Some points, one per row:
(-0.1 -0.1 -0.1 -0.1 0.2 0.0 -0.4 0.1 0.2 -0.1 0.2 0.0 0.1 0.0 0.2 0.0)
(1.0 0.6 1.2 1.2 -1.2 1.5 2.0 -1.4 -1.0 -0.7 -1.0 -1.2 0.2 0.0 -1.4 0.2)
(0.5 1.0 0.3 0.9 -1.0 0.3 0.4 0.1 -0.6 0.1 -0.7 -0.6 0.5 0.5 -0.5 0.0)
(-0.2 0.0 -0.1 -0.1 0.2 -0.3 -0.2 0.2 0.0 0.2 0.1 0.3 -0.1 0.0 0.1 -0.1)
(-0.9 -1.1 -1.0 -1.3 1.5 -0.9 -1.7 0.7 1.2 0.1 1.2 0.9 -0.3 -0.5 1.1 0.1)
(-2.0 -2.1 -2.7 -2.8 3.2 -1.8 -4.8 2.1 3.2 -0.1 2.7 1.6 -0.2 -0.9 2.8 0.3)
(-1.0 -1.0 -1.1 -1.3 1.6 -1.0 -1.9 0.9 1.3 0.1 1.2 0.9 -0.3 -0.4 1.2 0.0)
(0.9 0.7 1.0 1.0 -1.2 1.1 1.8 -1.1 -1.0 -0.3 -1.0 -0.8 0.1 0.1 -1.1 0.1)
(0.7 0.5 0.1 0.7 -0.8 1.2 0.2 -0.5 0.1 -0.9 -0.5 -1.2 0.8 0.0 -0.6 0.4)
(-0.7 -1.1 -0.2 -1.1 1.4 -0.6 -0.1 -0.1 0.5 0.1 0.9 0.9 -1.0 -0.6 0.6 -0.1)
(1.0 0.8 0.7 1.1 -1.3 1.4 1.3 -0.9 -0.6 -0.7 -0.9 -1.3 0.7 0.2 -1.1 0.3)
(-1.0 -1.0 -1.1 -1.3 1.5 -0.9 -2.0 0.9 1.3 0.0 1.2 0.9 -0.2 -0.4 1.3 0.1)
(0.7 0.8 0.4 0.9 -1.1 0.7 0.5 -0.2 -0.4 -0.3 -0.7 -0.9 0.7 0.4 -0.7 0.1)
(0.6 0.4 0.2 0.7 -0.8 1.2 0.4 -0.6 -0.1 -0.8 -0.5 -1.2 0.6 0.0 -0.7 0.4)
(0.3 0.1 1.1 0.4 -0.3 0.1 2.2 -1.0 -1.2 0.3 -0.6 0.2 -0.8 0.0 -0.8 -0.3)
(-0.7 -0.6 -1.2 -0.9 1.1 -0.4 -2.2 0.9 1.3 -0.1 1.0 0.3 0.3 -0.2 1.1 0.2)
(-0.3 -0.1 -0.9 -0.5 0.4 -0.2 -1.8 0.8 1.0 -0.2 0.6 0.0 0.6 0.0 0.7 0.3)
(0.9 0.7 0.9 1.1 -1.3 1.3 1.5 -1.0 -0.7 -0.5 -1.0 -1.1 0.4 0.1 -1.2 0.1)
(0.7 0.2 1.5 0.8 -0.7 0.8 2.7 -1.5 -1.4 -0.1 -0.9 -0.4 -0.6 0.0 -1.2 -0.1)
16 more points follow, each with its number after it:
(1.1 0.9 1.4 1.4 -1.5 1.2 2.4 -1.4 -1.4 -0.3 -1.3 -1.1 0.1 0.3 -1.4 0.0) 0
(-0.8 -1.3 -0.2 -1.2 1.5 -0.7 -0.3 -0.1 0.6 0.2 0.9 1.0 -1.1 -0.6 0.7 -0.1) 1
(-0.3 -0.6 -0.6 -0.6 0.7 0.1 -0.9 0.1 0.8 -0.4 0.6 0.0 0.1 -0.4 0.4 0.3) 2
(1.1 0.7 1.2 1.2 -1.4 1.7 2.0 -1.5 -1.0 -0.8 -1.1 -1.4 0.3 0.0 -1.5 0.3) 3
(0.4 0.9 0.5 0.8 -1.0 -0.1 0.8 0.1 -1.0 0.5 -0.8 -0.1 0.1 0.6 -0.5 -0.3) 4
(1.0 0.9 1.2 1.3 -1.4 1.1 2.2 -1.1 -1.3 -0.2 -1.2 -1.0 0.2 0.3 -1.4 0.0) 5
(1.1 0.8 1.4 1.3 -1.4 1.4 2.4 -1.5 -1.3 -0.5 -1.3 -1.2 0.1 0.1 -1.5 0.1) 6
(-1.1 -1.3 -1.0 -1.6 1.9 -1.1 -1.7 0.7 1.3 0.2 1.4 1.2 -0.6 -0.6 1.3 0.0) 7
(-0.9 -0.9 -0.3 -1.2 1.3 -1.5 -0.4 0.6 0.1 0.9 0.8 1.6 -1.2 -0.1 0.9 -0.4) 8
(-0.7 -0.5 -1.0 -0.8 0.9 -0.8 -1.8 1.0 1.0 0.2 0.8 0.6 0.1 -0.1 1.0 0.0) 9
(-0.9 -0.9 -1.0 -1.2 1.4 -0.9 -1.7 0.9 1.2 0.1 1.1 0.9 -0.3 -0.4 1.2 0.0) 10
(0.0 1.0 -0.1 0.5 -0.7 -1.3 -0.4 1.3 -0.7 1.3 -0.6 0.7 0.3 1.0 0.3 -0.6) 11
(1.0 1.5 1.6 1.7 -1.9 0.3 2.7 -0.7 -2.2 0.8 -1.7 -0.4 -0.1 0.8 -1.4 -0.5) 12
(-1.8 -1.8 -2.5 -2.5 2.8 -1.6 -4.4 2.0 2.9 0.0 2.4 1.5 -0.1 -0.7 2.5 0.2) 13
(-1.2 -1.5 -1.3 -1.8 2.1 -1.0 -2.1 0.9 1.7 -0.1 1.6 1.1 -0.5 -0.7 1.5 0.1) 14
(1.5 1.0 1.5 1.7 -1.9 2.2 2.6 -1.9 -1.3 -1.0 -1.5 -2.0 0.5 0.1 -1.9 0.3) 15
Which three of these numbered points are nearest to each point below, looking only along the 3 directions in which the first points spread most? Their numbers follow each, nearest first.
(-0.6 -0.3 -1.0 -0.7 0.8 -0.7 -1.8 1.0 1.0 0.2 0.7 0.4 0.2 -0.1 0.9 0.0) > 9 10 2
(0.9 0.7 0.9 1.1 -1.3 1.3 1.7 -1.1 -0.9 -0.5 -1.0 -1.2 0.4 0.1 -1.3 0.1) > 3 5 6
(-0.7 -0.8 -0.4 -0.9 1.0 -0.8 -0.5 0.3 0.4 0.5 0.7 1.0 -0.7 -0.3 0.6 -0.2) > 1 8 10
(-1.9 -2.1 -2.6 -2.6 3.1 -1.5 -4.5 1.8 3.1 -0.2 2.7 1.5 -0.2 -0.9 2.6 0.4) > 13 14 7
(-0.7 -0.8 -0.2 -0.9 1.0 -0.9 -0.2 0.3 0.2 0.4 0.7 1.1 -0.8 -0.3 0.6 -0.2) > 1 8 2
(-0.6 -0.5 -0.9 -0.8 0.8 -0.8 -1.7 1.0 0.9 0.2 0.7 0.6 0.0 0.0 0.9 0.0) > 9 10 2
(1.2 1.2 1.7 1.7 -1.9 1.2 3.0 -1.5 -1.8 -0.1 -1.6 -1.0 0.0 0.4 -1.8 -0.1) > 0 6 5
(0.8 0.7 1.0 1.0 -1.1 1.0 1.7 -1.0 -1.1 -0.3 -1.0 -0.8 0.2 0.2 -1.0 0.0) > 5 0 6
(1.0 0.7 1.3 1.2 -1.5 1.4 2.5 -1.5 -1.4 -0.5 -1.2 -1.1 0.0 0.1 -1.5 0.1) > 6 0 5
(-2.0 -2.1 -2.5 -2.8 3.1 -1.8 -4.3 1.9 2.9 0.0 2.6 1.7 -0.3 -0.9 2.6 0.3) > 13 14 7
(-0.9 -0.8 0.0 -1.0 1.2 -1.5 0.0 0.4 -0.2 1.0 0.6 1.6 -1.3 -0.1 0.7 -0.5) > 8 1 10
(-0.9 -1.0 -1.0 -1.2 1.4 -0.8 -1.7 0.7 1.2 0.0 1.2 0.9 -0.4 -0.4 1.1 0.1) > 10 7 9
(0.3 0.8 0.6 0.7 -0.9 -0.1 1.0 -0.1 -0.9 0.5 -0.7 -0.1 0.0 0.5 -0.5 -0.2) > 4 5 11
(0.8 0.5 1.0 0.9 -1.1 1.1 1.8 -1.1 -1.0 -0.4 -1.0 -0.9 0.1 0.2 -1.2 0.1) > 5 3 6
(1.0 1.3 0.7 1.4 -1.6 0.7 1.2 -0.3 -1.1 0.1 -1.2 -0.9 0.7 0.6 -1.0 0.0) > 5 4 0
(-1.9 -2.1 -2.6 -2.8 3.1 -1.7 -4.6 2.0 3.1 -0.2 2.7 1.6 -0.1 -0.9 2.6 0.3) > 13 14 7
(-0.9 -1.3 -1.1 -1.4 1.7 -0.6 -1.9 0.6 1.6 -0.3 1.5 0.7 -0.3 -0.7 1.2 0.2) > 14 10 7
(1.1 0.8 1.5 1.4 -1.5 1.4 2.7 -1.6 -1.5 -0.4 -1.3 -1.0 0.0 0.2 -1.6 0.0) > 6 0 5
(-1.9 -2.0 -2.5 -2.7 3.0 -1.8 -4.3 2.0 2.8 0.1 2.5 1.8 -0.3 -0.8 2.5 0.2) > 13 14 7
(-1.5 -1.3 -3.2 -2.1 2.4 -1.3 -5.9 2.7 3.6 -0.5 2.5 0.7 1.1 -0.6 2.6 0.7) > 13 14 7
(-0.7 -0.7 -0.4 -0.8 1.0 -1.0 -0.6 0.5 0.4 0.5 0.7 1.0 -0.6 -0.2 0.7 -0.3) > 8 1 9
(0.5 0.8 0.7 0.9 -1.1 0.1 1.0 -0.2 -0.9 0.4 -0.9 -0.3 0.1 0.5 -0.6 -0.2) > 4 5 0
